In the data rows, the value 128 means zero.
Some points, one per row:
{142, 109, 160, 142, 122,  90, 195, 161, 139,  98, 103, 140, 103, 135, 140,  99}
{ 70, 244, 149, 130, 116, 162,  97, 101,  94, 171, 144, 126, 187, 106,  95, 109}
{131, 154, 116, 104, 203, 160, 158, 144, 122, 170, 158, 146,  67,  95, 151, 128}
{111, 169, 100, 134, 133, 110, 159, 116, 114, 168, 140, 107, 146, 136,  99,  75}
{113, 146,  70, 141,  92, 133,  51, 120,  85, 146, 123, 125, 130, 137,  39, 116}
{ 86, 176,  78, 125, 135, 168,  81, 202,  68,  73, 126, 130, 134,  76, 180, 179}
{ 55,  72, 206, 145,  91, 208, 138, 237,  72,   0,   0,  87, 143,  85, 244,  95}
{126, 161,  38, 131, 143, 156, 225,  75,  56, 134,  95, 108, 107, 169, 132, 151}
{152, 141, 102, 124, 120, 111, 144,  99, 128, 148, 134, 139, 110, 152, 106, 158}
{155, 118, 129, 133, 121,  72, 109, 152, 164, 133, 170, 154, 128, 127, 117, 144}
{141, 184,  96,  99, 200, 156, 164, 124, 117, 161, 177, 149,  94,  99, 183, 191}
{133, 167, 154, 119, 145, 142, 148, 117, 121, 164, 125, 148,  90, 122, 107, 116}
{136, 112, 128, 114, 141, 127, 113,  91, 170, 150, 154,  99, 167, 133, 156, 136}
{116, 145,  83, 137, 118, 108, 147,  90, 124, 161, 139,  92, 172, 152, 104,  94}
{132, 119,  92, 125, 147, 113, 194,  97, 148, 134, 136,  88, 161, 149, 186, 130}
{147,  30, 137, 107, 144, 191, 215,   0, 163, 125,  76,  54, 165, 198, 210, 157}
{124, 135, 163, 134, 138,  87, 135, 163, 172, 117, 188, 144, 170, 103, 165, 130}
{112, 146, 127, 139, 101, 140, 136, 175,  90,  64,  83, 129, 128, 119, 163, 155}
{165,  81, 128, 132, 140,  69, 142, 147, 181, 112, 182, 141, 138, 129, 161, 156}
{ 80, 206, 206, 158,  38, 167, 166,  64,  69, 105,  49, 137, 189, 169,  79, 116}
{114, 152, 105, 135, 138, 133, 146, 109, 107, 152, 142, 123, 138, 131, 108, 105}
{101, 123, 162,  97, 157, 207,  36, 100, 156, 154, 142, 100, 159,  89, 165, 147}
{ 80, 124,  50, 125, 144, 139,  68, 110, 112, 199, 125,  41, 160, 121,  68,   0}
{161,  79,  88, 107, 137, 179,   3, 156, 114, 127, 110, 155,  32, 110,  92, 191}
{147, 133,  79, 150, 113,  45, 196, 109, 156,  99, 200, 126, 217, 161, 177, 182}
{152, 127, 120,  92, 158, 179,  31, 161, 127, 135, 121, 159,  44,  88, 131, 197}
{108, 148, 151, 109, 169, 176, 123,  86, 126, 187, 137, 123, 120, 113, 109,  86}
{117, 123, 176, 130, 118, 131, 134, 163, 138,  87, 112, 130, 143, 111, 171, 128}
{159, 120, 136, 142,  94,  78, 100, 132, 154, 111, 168, 167, 145, 139, 105, 183}
{114, 186,  98, 122, 148, 160, 125,  99,  91, 182, 142, 140, 113, 127,  81, 117}
12 more points follow, each with its number after it:
{165,  91, 121, 125, 118, 120, 101, 121, 144, 136, 111, 139,  79, 144,  92, 142} 0
{137, 114,  76, 152, 113,  50, 168, 181, 126, 104, 139, 114, 138, 137, 127,  94} 1
{116, 123,  90, 137, 125, 115, 116, 129, 120, 142, 137, 106, 140, 134, 101,  89} 2
{137, 166, 150, 123, 125, 152, 193,  85, 111, 128, 105, 149, 118, 149, 147, 171} 3
{101, 173, 151, 143,  81, 134,  81, 129, 114,  98, 142, 147, 192, 123, 116, 166} 4
{175, 100,  64, 121, 154,  88, 157, 152, 146,  94, 170, 147, 106, 138, 191, 225} 5
{ 97, 158, 106, 166,  31, 165, 114, 199,   5,   0,  10, 160, 109, 134, 122, 206} 6
{135,  91, 255, 114, 126, 158, 160,  50, 196, 160, 100, 125, 147, 146, 136,  84} 7
{149,  98, 118, 123, 132, 121, 128, 128, 139, 132, 113, 125,  96, 139, 122, 126} 8
{ 68, 201, 255, 127, 107, 192, 146, 183, 103,  56,  73, 160, 160,  74, 200, 129} 9
{145, 107, 100, 138, 126,  99, 162, 145, 124,  94, 130, 132, 120, 141, 146, 149} 10
{134, 115, 101, 113, 160, 157, 119, 132, 123, 126, 128, 124, 101, 115, 163, 161} 11
Which two of these numbered points are nearest to each point below, looking only along the 4 directions in which the first points spread most? Their numbers follow each, nearest first.
{130,  60, 148, 101, 168, 185,  90, 109, 160, 134, 112, 101, 108, 116, 166, 125} > 11 8
{119, 126,  95, 139, 126, 111, 117, 127, 117, 141, 138, 116, 137, 131,  95,  98} > 2 8
{117, 182, 105, 129, 129, 116, 157, 108, 107, 166, 142, 116, 144, 136, 104, 100} > 2 3
{147, 220, 117,  88, 255, 105, 198, 208, 162, 175, 249, 171,  77,  42, 248, 177} > 5 0
{143, 113, 130, 136,  96, 121, 109,  95, 125, 147, 101, 133, 113, 160,  62, 109} > 2 8
{183,  54, 110, 134, 141,  67, 189, 141, 166, 103, 146, 139,  95, 153, 153, 145} > 5 10
{155,  35, 140, 166,   8,  77,  16, 128, 139,  75,  88, 147, 142, 178,  17, 142} > 4 1
{ 66, 241,  56,  93, 255, 176, 118, 203,  97, 196, 220, 111, 115,  23, 198,  90} > 0 11
{ 92, 128,  67, 141, 121, 178, 188, 202,  23,  29,  20, 107,  76, 121, 182, 129} > 9 6
{115, 205, 106, 124, 127, 145, 126,  84,  91, 184, 133, 136, 127, 133,  71, 121} > 2 0
{177,  69, 160, 128,  85, 118,  42, 131, 142, 145,  90, 173,  40, 146,  23, 128} > 0 8
{139,  99, 210, 131, 115, 147, 216,  27, 151, 141,  95, 123, 154, 183, 131, 108} > 7 3
{113,  95, 111, 155,  62, 109,  56, 138, 105, 101, 106, 125, 157, 148,  53, 103} > 4 2
{109, 175,  77, 132, 126, 132, 101, 118,  93, 178, 126, 113, 121, 130,  65,  86} > 2 0
{160,  85, 135, 129, 139,  74, 123, 142, 193, 117, 189, 134, 154, 124, 167, 158} > 5 10
Here are 12 other points, each followed by its number:
{106, 199, 143, 152,  58, 151, 162, 136,  50,  33,  78, 165, 166, 142, 154, 229} 0
{140,  70, 186, 111, 153, 173, 136,  82, 166, 142, 106, 116, 116, 134, 155, 113} 1
{ 94,  43, 255, 132,  62, 156,  35, 163, 205,  58,  72, 118, 196,  95, 161,  72} 2
{118, 102, 183, 163, 123, 101, 255, 221,  78,  66,  40, 153,  37, 129, 110,   5} 3
{135, 127, 181, 100, 166, 184, 120,  90, 147, 176, 114, 132,  89, 116, 137, 123} 4
{141, 128, 143, 134,  83, 134, 116,  84, 117, 130,  89, 139, 121, 167,  78, 146} 5
{ 67, 213, 100,  95, 165, 225,   0, 150, 105, 130, 175, 107, 190,  48, 202, 213} 6
{146,  95, 136, 132, 131,  98, 145, 162, 153,  92, 146, 137, 133, 122, 167, 151} 7
{179, 104, 132, 132,  61, 125,   0, 246,  87,  70,  77, 236,   0, 101,  17, 214} 8
{ 85,  68, 165, 139, 112, 159, 137, 224, 108,   0,  52,  91, 156,  90, 246, 125} 9
{165, 129, 187,  95, 172, 127,  65, 105, 207, 192, 222, 183, 114,  98, 122, 181} 10
{157,  98, 126, 135,  82, 131,  55,  99, 123, 131, 114, 168,  94, 155,  47, 179} 11
The same question for these:
{174, 100, 255, 147,  88,  80,  96, 171, 163, 137, 127, 245,  33, 124,   4,  86} > 11 6
{153, 134, 187, 137,  67, 123,  28, 167, 129,  87, 130, 217, 101, 115,  70, 215} > 8 11
{ 92, 128, 229,  99, 182, 226, 112, 196, 128,  83,  96, 141,  96,  48, 233, 134} > 9 2
{137,  96,  69, 125, 158, 119, 204,  83, 144, 122, 141,  81, 167, 156, 198, 150} > 1 7
{134, 156, 116, 147, 128, 101, 229, 123,  82, 158,  91, 146,  63, 159,  57,  47} > 5 11
{ 76, 196,  50, 142, 157,  90,  78, 226,  99, 152, 200, 116, 155,  68, 105,  55} > 11 5
{100, 112, 207, 120, 128, 184, 113, 139, 145,  80, 100, 116, 166,  99, 204, 144} > 2 3
{ 80, 192, 255, 117, 120, 154,  12, 210, 159, 126, 156, 169, 162,  39, 128,  95} > 8 6
{167,  83, 114, 139, 105,  48, 118, 148, 183, 104, 165, 137, 151, 139, 146, 165} > 7 10
{ 74, 204, 182, 173, 133,   0, 118, 255, 147, 139, 242, 177, 165,  48,  71,   0} > 11 5
{165, 100, 121, 133, 136,  62, 152, 150, 179, 121, 176, 138, 134, 129, 156, 145} > 7 10
{109, 111, 255, 141,  97, 135, 184,  93, 176,  94, 111, 134, 205, 138, 173, 102} > 3 0
{115, 167, 107, 134, 127, 128, 157,  97, 107, 162, 128, 115, 144, 141, 105, 102} > 5 11
{111, 204, 110, 144, 103, 117, 182,  93,  93, 138, 124, 125, 166, 150, 111, 128} > 5 11
{107, 102, 115, 169,  19, 150, 106, 141,  39,  30,   9, 129, 127, 173,  70, 141} > 3 0
